One vector is turned by the same rotation once a tick. Each row is the vector after some number of ticks, and that number follows the row.
The counts run from 0 to 821.
[-.09 .14 -.01 -.12 -.03 .00 -.02 -.33 -.36 -.10 .00 .01 -.04 .07 -.12 -.08 -.10 .06 -.38 -.09 .06 .12 .08 -.15 -.06 .21 -.12 -.02 .06 -.21 -.01 .26 .16 -.11 -.28 .10 .26 .14 .14 .03 .08 .03 -.02 .10 -.03 -.31 .02 -.05]	314
[-.05 .05 -.04 -.09 -.04 -.20 -.06 -.14 -.41 -.22 .06 .19 -.19 .05 -.08 -.20 -.15 .19 -.17 -.17 .14 .19 -.04 -.20 -.01 -.01 .17 .14 .04 .12 -.07 .18 -.04 .03 -.22 .00 -.16 .29 -.15 -.08 .01 .16 -.29 .19 -.07 -.08 .04 -.06]	485
[-.33 -.05 .04 -.22 -.05 -.24 .13 -.23 -.18 -.16 .20 .21 -.01 .00 -.19 -.28 .09 .19 -.20 -.15 .14 .17 -.09 -.17 -.09 .10 -.02 -.04 -.03 -.03 .09 .02 .05 .21 -.08 .01 -.10 .29 -.04 -.14 .03 .02 -.04 .13 .01 -.09 .17 .10]	329
[-.04 .13 -.06 -.25 .01 -.22 .17 -.27 -.23 -.17 -.01 .10 .07 .22 -.08 -.25 -.20 -.01 -.33 -.10 .10 .09 .02 -.10 .10 -.09 -.07 .09 -.07 -.07 .11 .10 .10 .05 -.17 -.11 .08 .08 .00 -.24 .06 -.05 -.20 -.10 .05 -.25 .28 -.09]	19
[-.25 .06 .11 -.34 -.09 -.16 .15 -.13 -.36 -.05 -.04 .10 -.09 .04 -.10 -.18 -.02 .20 -.19 -.11 .07 .24 .20 -.19 -.15 .10 -.02 -.05 .03 .07 .05 .12 .22 -.03 -.30 -.02 -.14 .10 .11 -.05 .20 .10 -.06 -.07 .05 -.21 .10 -.08]	175
[-.14 .00 .00 -.03 -.02 -.15 -.09 -.14 -.24 -.10 .08 .21 -.36 -.01 -.08 -.30 .03 .24 -.07 -.26 .20 .14 .16 -.24 .06 -.03 .07 -.09 .03 .16 -.07 .16 .12 -.03 -.17 -.04 -.19 .26 -.02 -.06 -.01 .13 -.14 .29 .10 .08 .06 -.05]	1
[-.27 .09 -.03 -.19 .05 -.22 .06 -.38 -.05 -.06 .07 .18 .12 .07 -.20 -.30 -.06 .04 -.28 -.14 .05 -.04 .01 -.09 .04 .02 -.17 -.14 .06 -.01 .04 .02 .01 .10 -.15 -.03 .07 .18 .06 -.10 .01 -.13 -.10 .12 .10 -.20 .29 .04]	285
[.03 .13 .00 .05 .04 -.05 .03 -.30 -.20 -.22 .09 .18 -.09 .19 .05 -.33 -.10 .17 -.20 -.10 .02 .14 -.09 -.34 .19 -.12 .05 -.10 .02 .10 .02 .32 .05 -.10 -.09 -.13 .09 .08 -.13 -.03 .04 .14 -.20 .05 -.17 -.10 .13 .03]	523
[-.09 .17 .10 -.20 -.04 -.10 .11 -.35 -.11 .04 .00 .11 -.07 .18 .01 -.21 -.02 .10 -.29 -.12 -.12 .15 .13 -.32 .12 .03 -.11 -.11 -.02 .03 .02 .23 .09 -.09 -.25 .01 .19 .06 .03 -.03 .16 .02 -.02 -.05 .04 -.34 .17 .10]	134
[-.18 .00 -.05 -.05 -.13 -.26 .01 -.23 -.23 -.24 .16 -.02 -.04 .09 -.10 -.23 .00 .15 -.23 -.07 .07 .21 -.11 -.02 .05 .20 .23 .03 -.15 -.19 .01 .26 .10 .07 -.20 -.01 .17 .25 .02 -.08 .10 .12 -.06 .13 -.14 -.20 .18 -.02]	413
[-.34 .05 .00 .02 -.06 -.19 .03 -.33 -.11 -.12 .10 .09 -.01 .06 -.12 -.22 .10 .12 -.20 -.08 .00 .10 -.10 -.25 -.05 .15 -.08 -.30 -.01 -.06 .04 .22 -.01 .00 -.19 .00 .12 .11 .15 .04 .24 .10 -.06 .19 -.06 -.19 .24 .08]	71
[.02 .12 -.12 .04 .08 -.10 -.03 -.33 -.30 -.24 -.01 .15 -.10 .15 .06 -.21 -.18 .15 -.16 -.06 .17 .16 -.06 -.19 .15 -.03 .09 -.06 .02 .07 .13 .29 .11 -.07 -.24 -.08 .03 .17 -.13 -.01 .05 .09 -.23 .14 -.19 -.21 .12 -.05]	524
[-.35 .11 -.03 -.13 -.09 -.14 .01 -.31 -.13 -.07 .01 .20 .00 .08 -.16 -.20 .08 .07 -.15 -.10 -.03 .01 -.08 -.22 -.11 .04 -.10 -.03 .02 -.04 .04 .08 .01 .03 -.19 .15 .03 .29 .04 .02 .10 .03 -.01 .27 .03 -.25 .25 .23]	67
[-.17 .19 .01 -.08 -.01 -.13 .06 -.33 -.23 -.03 -.05 -.02 -.12 .16 -.23 -.11 -.12 .03 -.33 -.07 -.04 .17 .15 -.10 -.02 .11 .15 .01 -.02 -.12 -.05 .24 .07 -.06 -.26 .17 .17 .14 .12 -.02 .11 .11 .00 .21 .01 -.31 .20 -.03]	497
[-.31 .08 .12 -.30 -.06 -.31 .11 -.28 -.08 -.07 .00 .13 .04 .14 -.05 -.18 .03 .05 -.37 -.15 .04 .12 .07 -.15 .06 .11 .02 .09 -.19 -.21 -.09 .16 .07 .12 -.10 .09 .25 .23 .04 -.03 .04 -.02 .03 -.12 .01 -.24 .20 .02]	718
[-.13 .15 .04 -.06 .00 -.21 -.01 -.28 -.05 .03 -.08 .16 -.21 .05 -.23 -.23 -.12 .11 -.25 -.25 -.01 -.03 .29 -.02 .15 -.14 -.05 -.08 .11 .00 .06 .24 .23 -.15 -.32 -.06 .03 .16 .05 -.12 .08 -.03 -.07 .19 .19 -.08 .27 -.05]	466
[-.09 .07 .12 -.25 -.04 -.16 .17 -.22 -.17 -.01 .15 .22 -.05 .06 -.14 -.27 -.06 .15 -.36 -.11 -.16 .16 .13 -.31 -.10 .00 -.11 -.11 -.04 -.12 -.03 .19 .06 .05 -.09 -.02 .10 .12 .01 -.16 .13 .07 .02 -.16 .03 -.22 .02 .05]	356
[-.13 .07 .00 -.16 -.16 -.20 .14 -.17 -.19 -.12 .20 .20 -.25 -.02 -.11 -.38 .07 .16 -.21 -.19 .06 .03 .00 -.28 -.07 -.09 -.05 -.10 -.03 -.03 -.04 .13 .07 .09 .00 -.09 -.04 .22 .05 -.27 .00 .06 -.10 .07 .19 .08 .21 .06]	145
[-.13 .11 .01 -.26 -.02 -.22 .16 -.19 -.16 -.05 .08 .18 -.07 .13 -.17 -.27 -.13 .08 -.33 -.25 -.06 .04 .16 -.11 .01 -.19 -.06 .17 -.02 -.16 .01 .12 .11 .09 -.03 -.02 .04 .20 -.07 -.29 -.04 .01 -.11 -.04 .24 -.12 .28 .03]	22
[-.21 .04 .08 -.15 -.04 -.24 .06 -.14 -.23 -.07 .05 .18 -.20 .05 -.27 -.17 -.02 .12 -.32 -.21 -.07 .01 .22 -.08 -.15 -.05 -.01 .03 .02 -.25 -.05 .11 .19 .09 -.13 .04 .04 .31 .09 -.14 .02 .05 .00 .12 .24 -.11 .17 -.06]	25
[-.07 .05 .02 .07 -.06 -.31 .02 -.10 -.28 -.13 .07 .18 -.31 .10 -.11 -.25 -.11 .17 -.17 -.12 .03 .19 .06 -.29 -.08 -.23 .17 -.15 .01 .01 -.09 .22 .04 -.03 -.02 -.14 -.06 .15 .06 -.19 .03 .25 -.18 .06 .03 .06 .17 -.09]	665
[.02 .15 -.09 .02 -.15 -.13 -.11 -.24 -.21 -.09 .11 .05 -.25 -.04 -.10 -.29 -.12 .21 -.12 -.20 .08 .02 -.04 -.15 .11 .05 .13 -.04 .15 .10 .05 .27 .05 -.06 -.33 -.08 -.05 .22 -.03 -.11 .10 .07 -.18 .33 -.01 -.11 .12 .02]	223
[-.17 .02 .10 -.20 .08 -.03 .14 -.12 -.29 -.06 .00 .10 -.31 .15 -.04 -.21 -.01 .10 -.22 -.28 .08 .19 .28 -.24 .13 -.03 .03 .17 -.11 -.13 -.16 .30 .22 .00 -.03 .12 .06 .24 -.05 -.01 -.09 .16 -.02 .02 .08 -.02 .05 -.04]	89
[-.25 .09 .09 -.14 -.04 -.17 .09 -.24 -.08 -.01 .08 .04 -.07 .11 -.19 -.31 -.04 .03 -.48 -.19 -.03 .14 .19 -.09 .11 .05 .00 .11 -.15 -.22 -.15 .18 .11 .10 -.05 .13 .21 .18 .01 -.16 -.09 .03 .01 -.03 .10 -.14 .19 -.02]	717
[-.01 .08 .01 -.09 -.07 -.14 .07 -.08 -.27 -.07 .12 .27 -.30 -.01 -.13 -.24 -.13 .24 -.08 -.21 -.05 .06 .12 -.18 -.13 -.12 -.04 -.10 .20 .00 -.03 .23 .10 -.10 -.20 -.17 -.17 .19 -.05 -.18 .14 .17 -.09 .16 .10 .01 .04 -.10]	180
[-.27 -.03 -.06 .02 .08 -.17 -.01 -.28 -.21 -.24 .10 .22 -.03 .11 -.18 -.18 .07 .18 -.09 -.09 .12 .09 -.17 -.14 -.04 .00 -.04 -.07 .02 -.14 .12 .17 .06 .09 -.18 .01 -.01 .35 -.06 -.02 .07 .12 -.08 .38 -.10 -.12 .29 .15]	369
[-.17 .13 .05 -.11 -.05 .01 .17 -.35 -.19 -.07 .13 .14 -.08 .13 -.08 -.30 .07 .13 -.08 -.09 -.04 .15 .08 -.36 .03 .09 -.14 -.34 .06 .06 .11 .27 .09 -.08 -.23 -.08 .11 .05 .04 -.10 .25 .06 -.03 .10 -.03 -.21 .17 .09]	436
[-.13 .11 .08 -.07 .08 -.23 .11 -.35 -.01 .04 .06 .08 .03 .18 -.18 -.19 -.14 .03 -.42 -.11 -.18 .11 .11 -.23 .02 .01 -.02 -.08 .00 -.10 -.08 .21 .05 .01 -.10 .03 .26 .11 .06 -.11 .05 .01 .00 -.02 .03 -.27 .20 .01]	499
[-.04 .08 -.03 -.08 -.02 -.12 .03 -.07 -.35 -.12 .18 .14 -.31 .06 -.11 -.28 -.16 .25 -.20 -.20 -.02 .34 .07 -.18 -.03 -.12 .14 -.08 .01 .07 .00 .24 .02 .01 -.06 -.11 -.13 .18 -.06 -.19 .06 .31 -.14 .04 -.07 -.03 .03 -.23]	482
[-.05 .11 -.18 -.13 -.08 -.23 .01 -.25 -.37 -.18 .08 -.02 -.04 .09 -.07 -.18 -.23 .13 -.38 -.11 .17 .20 -.03 -.07 -.01 .09 .10 .12 -.09 .05 .00 .16 .07 .05 -.21 -.03 -.02 .16 .08 -.10 .00 .03 -.17 .07 -.11 -.15 .06 -.22]	747
[-.16 .13 -.06 -.11 -.16 -.06 -.02 -.15 -.36 -.19 .11 -.14 -.20 .08 -.08 -.28 -.04 .15 -.29 -.15 .20 .22 .00 -.05 -.01 .23 .20 .14 -.10 -.11 -.06 .25 .15 .01 -.16 .11 .08 .14 .12 -.11 -.03 .11 -.07 .17 -.01 -.15 .04 -.08]	231
[-.25 -.07 .05 -.10 .14 -.26 .13 -.23 -.14 -.12 .04 .30 -.05 .09 -.16 -.26 .06 .12 -.21 -.22 .12 .07 -.01 -.22 -.04 -.18 -.15 -.22 .07 .06 .05 .02 .09 .10 -.07 -.10 -.05 .18 -.05 .01 .07 -.02 -.18 .12 .02 -.02 .28 .02]	547
[-.09 .10 -.03 .04 -.02 -.21 .04 -.34 -.23 -.19 .01 .14 -.11 .20 .02 -.27 -.11 .13 -.30 -.11 .10 .10 -.13 -.38 .08 -.06 .05 -.11 -.02 .19 -.08 .14 -.05 -.05 -.04 .05 .04 .11 -.01 -.06 -.11 .08 -.30 .14 -.12 -.17 .21 -.01]	706
[-.10 .17 -.03 -.22 -.06 -.04 .16 -.32 -.22 -.17 .02 .03 -.05 .13 -.07 -.30 -.08 .05 -.26 -.15 .20 .08 .06 -.10 .22 .08 -.09 .13 -.06 -.08 .14 .26 .21 .05 -.30 -.06 .15 .12 -.06 -.09 .08 -.19 -.08 -.01 .01 -.24 .15 .04]	349
[-.21 .05 -.03 .06 .00 -.19 .03 -.26 -.06 -.07 .24 .08 -.16 .08 -.15 -.44 .02 .14 -.20 -.24 .09 .01 -.09 -.06 .13 -.04 -.02 -.28 -.04 .05 .00 .21 .08 .08 -.03 -.14 .07 .19 .05 -.17 .01 .03 -.14 .15 -.02 .14 .26 .01]	590
